In the data rows, zero lies at 4.5, halfway between 4 and 5.
Some points, one per row:
[4 4 3 4 5 4 3 5 4 4 4 6 5 3 5 5 7 4 4 6 4 4 4 3]
[6 4 3 5 4 4 6 6 5 5 4 6 3 6 5 6 3 7 5 3 6 4 5 5]
[5 2 7 4 3 3 8 8 5 5 5 4 6 6 5 6 5 4 2 5 4 1 3 5]
[2 2 3 4 5 4 4 4 4 5 5 5 4 3 6 7 5 4 5 8 6 6 5 3]
[4 6 5 7 0 7 4 4 2 5 7 3 7 5 2 4 5 3 4 4 4 3 2 7]
[9 6 4 2 4 5 6 4 6 5 1 4 2 9 4 2 6 5 7 2 7 7 9 7]
[3 5 5 4 6 5 4 3 5 6 4 5 3 2 5 5 4 4 5 5 6 7 4 3]
[5 5 5 4 5 4 4 5 5 5 4 5 4 5 5 4 5 5 5 5 4 4 5 4]
[4 8 3 5 5 7 4 3 5 3 8 5 2 2 4 6 7 3 4 8 6 8 2 5]
[3 3 4 4 6 4 4 4 4 4 3 5 3 3 5 5 3 5 5 6 3 7 5 3]
[6 4 5 4 4 4 5 5 4 4 5 4 6 6 4 4 5 4 4 3 3 4 6 6]
[3 5 4 4 4 6 5 5 3 6 4 5 3 5 4 5 5 4 5 6 5 6 4 4]
[5 6 4 3 4 5 5 4 4 3 6 5 4 3 4 4 4 5 5 4 4 5 3 6]
[2 2 5 5 4 4 4 5 3 5 5 4 3 3 5 6 4 5 4 7 4 5 4 3]
[3 2 3 5 6 4 4 5 5 4 4 6 4 2 6 4 5 5 5 6 4 4 5 3]
[4 5 5 5 4 5 4 4 4 5 5 4 5 5 4 4 5 4 4 4 5 5 4 5]
[3 2 4 6 4 5 4 6 4 5 7 5 4 3 7 8 4 8 4 5 6 5 5 4]
[6 8 3 4 6 5 2 2 2 3 1 3 6 5 4 0 4 4 7 2 1 6 7 3]
[5 2 3 6 5 3 3 2 3 5 3 5 3 0 6 4 4 5 4 5 4 7 6 0]
[5 4 5 4 4 5 5 6 6 5 5 4 6 6 5 6 4 6 3 4 5 4 4 6]
[3 6 4 3 9 5 6 2 5 4 6 4 5 2 7 4 5 1 2 6 2 5 7 5]
[4 3 4 5 4 5 4 5 4 4 4 5 4 4 5 5 5 5 4 5 4 4 5 4]
[5 6 6 4 5 5 5 3 3 4 4 3 5 5 3 6 5 4 6 3 5 5 5 5]
[5 3 3 4 5 4 5 5 6 5 4 7 4 3 7 5 4 8 4 5 6 5 6 3]
[4 4 4 4 5 5 5 5 4 5 4 4 3 5 5 5 4 5 5 5 6 6 4 4]
[4 5 6 7 4 5 3 5 2 4 7 3 5 4 3 5 6 2 5 5 5 4 4 4]
[6 4 3 3 5 5 5 4 5 5 5 7 4 4 5 4 3 7 6 4 6 6 3 4]
[5 7 5 6 5 3 4 4 4 2 8 4 7 4 4 4 7 4 5 4 6 4 3 7]
[5 4 3 5 7 5 5 5 6 3 5 7 5 4 6 5 5 5 5 4 6 4 4 5]
[8 6 7 5 1 6 5 3 4 6 7 1 9 7 2 5 5 4 3 1 6 5 3 7]
[5 4 4 5 7 2 4 6 5 3 6 7 7 2 6 2 5 5 3 6 2 2 5 3]
Here are 16 more points, each followed by its number:
[3 4 5 6 4 4 5 4 4 4 4 3 4 4 4 4 5 2 4 4 3 4 5 4] 0
[6 8 3 4 5 7 6 3 5 5 4 6 3 6 3 4 4 5 5 5 4 5 2 6] 1
[3 5 5 4 5 4 4 4 4 4 5 4 4 3 4 4 5 4 5 5 4 5 4 4] 2
[5 6 3 6 6 4 4 5 6 2 4 5 3 5 6 4 5 6 6 6 6 6 5 4] 3
[5 4 4 4 5 5 5 5 5 4 4 5 4 4 6 5 5 5 5 5 5 4 5 5] 4
[3 5 4 2 5 5 6 2 5 5 5 5 5 5 4 4 5 3 5 6 6 5 3 6] 5
[4 6 4 7 5 5 4 3 2 4 6 3 6 5 2 4 5 0 5 3 5 4 4 7] 6
[3 5 6 6 2 4 5 5 5 6 4 1 4 7 1 4 4 4 4 3 5 5 1 5] 7
[6 4 4 4 6 3 5 4 6 5 2 5 3 5 6 4 3 6 5 4 5 5 6 6] 8
[9 6 2 2 9 0 5 0 7 5 0 8 4 8 7 5 7 9 9 5 6 4 9 4] 9
[6 6 3 4 6 5 2 5 7 2 7 7 7 5 6 2 3 5 3 1 6 2 5 5] 10
[4 9 1 5 7 5 2 3 3 2 5 7 5 4 3 4 7 6 8 5 8 9 4 4] 11
[5 4 4 6 5 4 3 4 5 5 4 5 6 5 5 3 2 5 5 3 4 4 5 5] 12
[1 0 8 5 2 2 0 0 0 8 0 0 0 4 0 3 0 0 7 4 4 7 5 0] 13
[5 7 4 3 4 4 4 4 6 4 7 5 4 7 2 3 5 4 7 4 5 7 4 7] 14
[4 4 4 4 4 5 5 5 4 5 5 3 4 5 3 5 5 4 5 4 5 4 4 5] 15
Which of these numbered points is nearest to each point below by angle, seen from the average point of the first points? Its number follows each.
[4 5 5 5 4 4 4 4 4 4 4 5 4 4 5 4 5 4 4 4 4 5 5 4] > 0
[6 5 4 6 6 4 3 4 5 5 5 5 5 6 6 3 0 4 4 3 3 4 6 5] > 12
[4 6 4 3 6 4 5 2 4 6 6 4 5 4 3 3 4 3 5 4 4 5 3 6] > 5
[6 4 5 4 4 3 5 6 6 3 7 6 6 5 4 4 6 6 3 4 4 2 4 6] > 10
[7 2 8 4 3 3 8 3 5 7 2 4 2 8 3 5 1 8 6 4 4 1 5 4] > 8
[4 4 6 3 1 3 6 5 6 8 2 2 4 6 2 4 0 6 4 5 5 4 4 7] > 7
[6 5 5 4 4 4 5 5 5 4 4 5 4 6 5 4 3 6 4 4 4 4 4 5] > 8
[4 4 7 7 7 6 5 5 4 2 6 6 5 3 8 4 8 2 1 5 1 5 6 4] > 0
[9 4 5 6 0 1 7 5 7 4 5 4 9 4 0 4 3 2 3 3 3 3 2 5] > 7
[6 5 4 3 5 4 5 4 4 5 4 5 5 5 4 3 6 5 6 4 3 4 6 4] > 9
[9 5 9 0 1 0 9 8 7 2 9 5 9 7 7 4 4 4 0 0 4 0 4 7] > 10
[8 6 8 4 4 4 5 3 4 7 3 2 5 6 2 1 7 2 2 5 1 2 4 6] > 0
Now 16 new points, numbered from 0 again:
[7 8 4 6 4 6 6 7 6 4 7 7 4 7 3 6 3 4 1 2 2 2 3 8] 0
[5 0 9 2 0 0 9 2 6 7 2 1 2 9 4 7 1 9 4 2 8 5 9 3] 1
[7 8 7 2 1 5 7 2 4 6 4 4 3 9 1 4 4 6 5 3 5 6 5 8] 2
[5 6 4 5 5 6 4 4 4 3 5 5 6 4 5 4 4 4 4 3 2 3 5 4] 3
[6 5 4 5 5 5 4 4 4 4 4 5 5 5 4 3 4 4 5 3 3 4 5 5] 4
[3 1 7 3 5 2 5 5 7 6 0 4 4 5 4 5 0 6 5 5 3 3 6 3] 5
[3 2 8 3 4 3 8 7 5 6 3 3 6 3 4 5 3 5 4 4 5 3 4 2] 6
[4 3 4 4 4 5 4 4 4 5 4 5 4 3 5 5 5 5 4 7 6 6 6 3] 7
[4 3 5 3 5 4 6 4 5 5 3 3 4 5 4 5 4 5 5 6 4 3 4 4] 8
[4 6 2 5 3 6 4 4 2 3 7 3 5 3 3 5 7 2 5 5 6 7 1 4] 9
[5 3 6 4 3 4 6 5 4 5 3 3 3 5 5 4 3 6 4 4 5 4 5 4] 10
[4 4 5 5 5 5 5 5 5 5 5 4 4 4 5 6 5 4 4 4 6 4 5 4] 11
[4 4 5 4 4 5 5 5 5 4 5 4 5 5 5 4 4 5 4 3 5 4 4 5] 12
[4 3 6 5 4 4 3 5 4 4 4 5 5 4 6 5 5 5 3 5 4 3 6 2] 13
[3 3 5 5 5 4 4 5 4 4 5 5 5 3 6 5 4 5 4 6 4 4 5 3] 14
[0 4 4 5 3 3 5 4 2 7 4 3 1 5 0 6 5 0 6 1 1 3 0 5] 15
The same question for these:
[5 3 4 4 5 4 4 4 6 3 5 7 6 3 7 3 6 6 3 6 2 1 7 3] > 13
[0 0 1 5 3 7 6 4 2 6 1 5 0 5 8 9 5 8 4 9 8 6 4 0] > 7
[5 4 3 7 5 6 2 5 4 2 4 5 6 2 5 4 4 4 3 4 3 3 4 2] > 3
[0 0 9 2 1 1 6 8 1 9 1 0 1 4 3 6 0 6 2 9 2 2 1 1] > 6
[4 4 6 5 4 4 5 4 4 7 5 3 4 5 3 6 5 2 5 5 5 5 2 5] > 15
[1 2 4 6 7 5 3 5 5 4 4 6 4 0 7 5 5 5 4 8 4 5 4 2] > 14
[5 6 3 4 5 6 5 4 5 4 4 5 3 4 6 5 5 6 5 5 6 7 5 4] > 7
[6 6 5 5 5 6 6 6 5 5 5 5 6 6 5 4 5 4 4 5 3 4 4 6] > 0
[1 1 5 1 0 5 4 7 5 5 6 6 6 5 6 9 3 9 4 9 8 6 5 2] > 7
[4 0 7 6 0 4 5 6 3 6 0 0 7 6 5 1 3 3 5 5 2 4 5 4] > 10
[5 6 4 4 5 4 5 5 5 4 5 4 5 5 4 6 5 4 4 4 5 4 4 6] > 0
[4 5 5 5 4 4 5 7 6 4 4 3 5 6 6 5 3 4 5 5 5 3 4 5] > 12
